In the rows, 128 means zero.
Each path is a new rotation, seen through one point. The rows after it are directions, each followed by how far the rotation turns it, in degrees a step (0 if it stays put).
Each turn is a multiple of 5 degrees from 10 to 175, or 0.
Each row of a path follows its step; steps can be skipped.

step 3: [136 122 135 133 127 123 129 129 119 133 123 122 138 148 131 129 121 122
 132 130 114 128 132 127 131 127 111 136 125 139 131 123 116 126 123 134
 119 128 119 135 129 143 116 118 135 132 132 138 134 127 113 144 106 123
 132 112 125 135 128]
step 5: [124 113 123 138 136 120 132 145 137 134 158 138 132 128 136 137 128 121
 137 128 126 126 120 132 129 114 117 140 126 134 130 132 124 128 133 143
 127 127 122 134 120 121 120 123 125 131 142 131 129 122 132 120 123 115
 125 127 132 141 130]
step 9: [126 113 122 132 127 124 115 130 126 124 130 133 126 135 137 124 130 126
 139 132 125 135 128 133 127 118 124 120 141 132 133 120 123 128 133 139
 122 134 110 133 121 112 125 119 118 130 131 138 127 119 120 117 116 119
 126 106 129 144 144]
step 16: [136 121 135 135 129 117 142 124 130 137 126 133 120 131 122 145 132 131
 134 134 134 129 130 118 133 122 114 122 126 130 144 127 121 122 130 125
 129 139 119 131 134 137 126 133 106 126 131 141 129 120 130 136 110 118
 137 110 136 136 129]
step 17: [123 131 116 133 143 116 132 139 142 126 129 143 139 127 129 139 119 128
 131 123 128 138 125 142 114 135 118 122 134 138 138 138 127 126 126 127
 137 144 125 138 126 133 114 131 118 131 136 126 132 122 120 128 118 124
 132 110 132 139 132]
step 18: [119 110 118 123 132 121 128 127 129 123 129 129 135 124 129 134 116 132
 125 130 125 123 124 135 122 129 126 133 126 141 135 121 112 117 116 146
 126 126 124 124 131 127 108 125 125 137 134 128 114 132 118 134 117 114
 126 121 126 152 128]
step 22: [138 119 124 131 125 127 141 129 120 122 138 133 143 128 127 131 129 123
 124 132 122 125 122 139 115 121 107 105 125 129 131 112 109 127 123 141
 120 125 128 131 121 127 120 122 122 133 126 134 127 118 130 134 117 130
 136 119 126 143 132]
step 28: [135 126 127 127 119 125 125 132 115 125 118 138 123 131 121 133 118 128
 123 128 107 118 133 134 135 116 123 136 123 137 136 131 122 135 124 140
 118 127 121 127 135 128 119 128 121 126 143 134 131 126 131 129 103 117
 128 108 130 142 135]
step 30: [125 108 131 135 132 115 127 133 129 127 142 128 137 141 134 133 118 134
 130 134 127 134 120 126 121 126 124 123 138 129 136 133 122 138 124 156
 128 139 122 136 128 117 123 126 110 137 129 123 122 118 129 113 128 121
 124 126 134 134 140]
step 37: [124 127 130 132 128 128 138 137 120 136 129 131 123 132 129 142 125 119
 131 130 131 126 116 122 127 130 114 123 118 131 137 138 116 126 113 143
 133 127 114 127 130 145 116 122 111 130 124 135 122 126 123 124 109 127
 139 116 131 140 117]
Speeds:
[125 130 125 127 132 128 129 129 129 130 130 127 125 126 126 130 130 128
 128 132 125 128 128 131 132 127 126 129 128 128 126 131 132 125 129 128
 131 130 126 125 129 131 126 128 127 128 130 130 124 126 130 130 124 128
 126 128 129 125 127]	35
[129 129 129 129 130 126 129 125 128 125 127 125 130 130 129 126 131 128
 132 127 129 129 129 128 126 125 125 128 130 126 131 128 126 129 131 124
 124 127 125 126 132 126 130 126 129 126 131 130 124 125 131 131 128 129
 127 127 125 129 125]	110
[127 131 127 129 131 127 129 126 132 129 129 132 131 127 129 125 128 125
 129 130 130 130 126 131 129 127 131 124 128 129 130 126 128 126 126 133
 127 128 129 130 125 123 127 127 129 130 128 132 126 129 130 130 131 126
 125 130 127 128 131]	85
[128 132 131 127 127 128 125 127 136 128 125 131 131 134 129 128 131 128
 128 129 127 127 131 128 130 124 128 129 129 126 126 128 128 127 128 127
 131 128 127 127 127 129 128 131 127 127 130 128 130 129 126 125 127 129
 126 128 129 132 130]	100
[129 132 130 129 130 130 127 127 124 127 128 129 127 126 130 127 125 133
 128 130 127 126 127 129 128 126 126 126 130 130 127 123 129 130 126 126
 126 132 125 125 126 128 131 129 129 128 131 131 130 130 129 126 126 128
 132 132 131 129 129]	55

step 9: [135 138 123 132 120 114 120 124 122 128 136 141 118 145 120 122 133 127
 120 129 133 142 132 137 140 114 147 140 127 120 126 125 123 127 139 109
 120 134 138 125 135 141 124 138 136 131 118 138 131 122 129 128 142 123
 124 120 138 135 131]
step 13: [139 117 125 128 134 133 123 146 132 124 115 126 125 128 119 132 136 130
 121 148 126 136 115 125 145 136 130 124 138 129 127 118 134 125 120 133
 115 116 128 143 137 114 121 129 114 131 126 133 121 141 121 126 129 136
 116 134 116 141 141]
step 19: [132 143 120 132 126 126 136 119 133 123 126 126 137 130 151 139 144 131
 122 123 129 134 129 129 120 128 117 140 125 128 148 139 124 140 123 128
 140 119 130 114 129 122 145 136 123 124 131 123 133 150 124 126 134 120
 141 137 127 131 127]
step 24: [119 127 126 131 138 118 125 139 139 129 135 127 122 128 122 140 137 130
 124 135 134 138 123 143 121 135 119 133 133 131 137 126 141 119 135 139
 118 124 134 121 138 136 130 130 136 133 132 123 120 119 137 118 152 107
 112 129 122 137 139]
step 27: [143 127 111 141 113 121 113 121 134 128 124 127 134 126 124 123 128 105
 134 125 122 123 115 134 132 128 140 145 125 129 125 128 115 116 120 135
 106 125 124 124 120 118 112 132 115 125 123 126 127 127 131 126 119 131
 121 120 127 130 130]
step 31: [119 132 134 134 121 114 129 141 134 130 107 123 140 121 132 133 126 139
 127 127 134 133 133 118 141 122 123 145 145 120 134 118 132 133 134 124
 126 134 119 131 126 129 146 127 114 131 149 140 126 127 138 122 127 120
 133 121 118 140 134]
step 32: [116 132 135 117 115 130 119 121 123 134 128 134 124 127 119 127 124 131
 141 123 124 127 129 126 136 116 125 128 122 135 122 115 119 109 144 115
 132 126 128 114 135 119 129 119 121 134 124 129 125 127 146 152 130 139
 138 132 114 141 130]
step 33: [130 127 125 110 130 134 136 117 131 139 122 144 137 112 129 123 122 136
 130 128 139 121 119 128 134 125 110 136 129 133 125 111 144 139 121 139
 132 121 130 114 119 134 143 134 121 137 125 133 128 137 123 126 136 144
 132 139 130 126 132]
step 39: [123 142 131 125 143 128 127 133 139 129 138 123 144 133 122 120 123 116
 125 127 109 133 138 142 134 125 132 126 108 121 134 133 129 118 136 141
 125 128 122 110 134 123 119 129 129 128 129 126 115 145 134 141 129 118
 119 116 133 132 128]
step 40: [123 141 126 114 135 130 126 136 151 125 138 138 110 123 119 135 132 132
 133 134 138 133 119 135 130 123 127 124 141 126 125 121 138 131 144 143
 132 125 121 130 120 123 126 137 147 118 120 134 132 139 120 123 127 112
 130 126 138 126 137]
Speeds:
[127 134 131 130 127 128 129 129 129 127 129 130 131 122 127 127 128 131
 131 125 127 128 124 128 127 129 127 128 129 129 130 128 127 126 129 130
 130 126 130 131 130 128 130 129 127 126 130 128 129 126 126 122 132 128
 129 129 132 127 127]	155
[129 127 128 125 132 133 127 128 128 127 130 130 124 128 128 130 127 129
 126 126 132 129 126 129 124 127 129 126 130 129 129 130 126 126 131 126
 127 127 127 128 132 126 127 124 125 126 127 131 127 123 130 130 129 125
 130 130 129 130 125]	175
[128 127 131 129 124 130 127 128 128 130 126 130 128 127 131 128 127 131
 129 130 131 127 130 126 128 131 129 127 127 128 128 125 126 128 130 131
 127 128 132 131 127 130 130 126 128 127 128 128 123 131 131 132 131 127
 126 133 130 127 133]	35
[133 126 130 131 129 128 127 130 131 128 129 127 130 127 128 128 129 128
 131 130 128 125 125 127 129 126 128 128 127 124 128 128 130 126 129 125
 127 126 124 132 126 131 126 129 125 131 127 123 124 126 127 129 130 125
 131 128 123 127 126]	155
[126 131 130 129 127 129 132 128 132 127 127 132 127 124 131 129 125 129
 123 128 126 128 129 128 129 126 130 129 127 125 130 128 128 127 129 123
 128 130 127 127 126 124 126 130 129 128 126 133 129 129 128 130 129 126
 129 130 125 125 131]	35
[131 125 129 129 125 127 125 129 134 130 128 125 132 129 126 125 129 129
 126 127 131 127 129 127 126 129 128 127 127 129 130 124 128 127 131 131
 127 128 127 131 130 121 127 127 131 130 126 131 130 127 126 126 125 129
 128 127 128 127 129]	25
[131 128 128 121 127 126 126 131 130 128 129 128 128 127 130 132 126 125
 130 125 127 129 125 127 130 127 130 131 126 127 128 129 129 127 128 132
 131 129 128 127 131 126 128 130 125 126 127 130 125 133 128 128 127 132
 129 131 127 128 127]	55
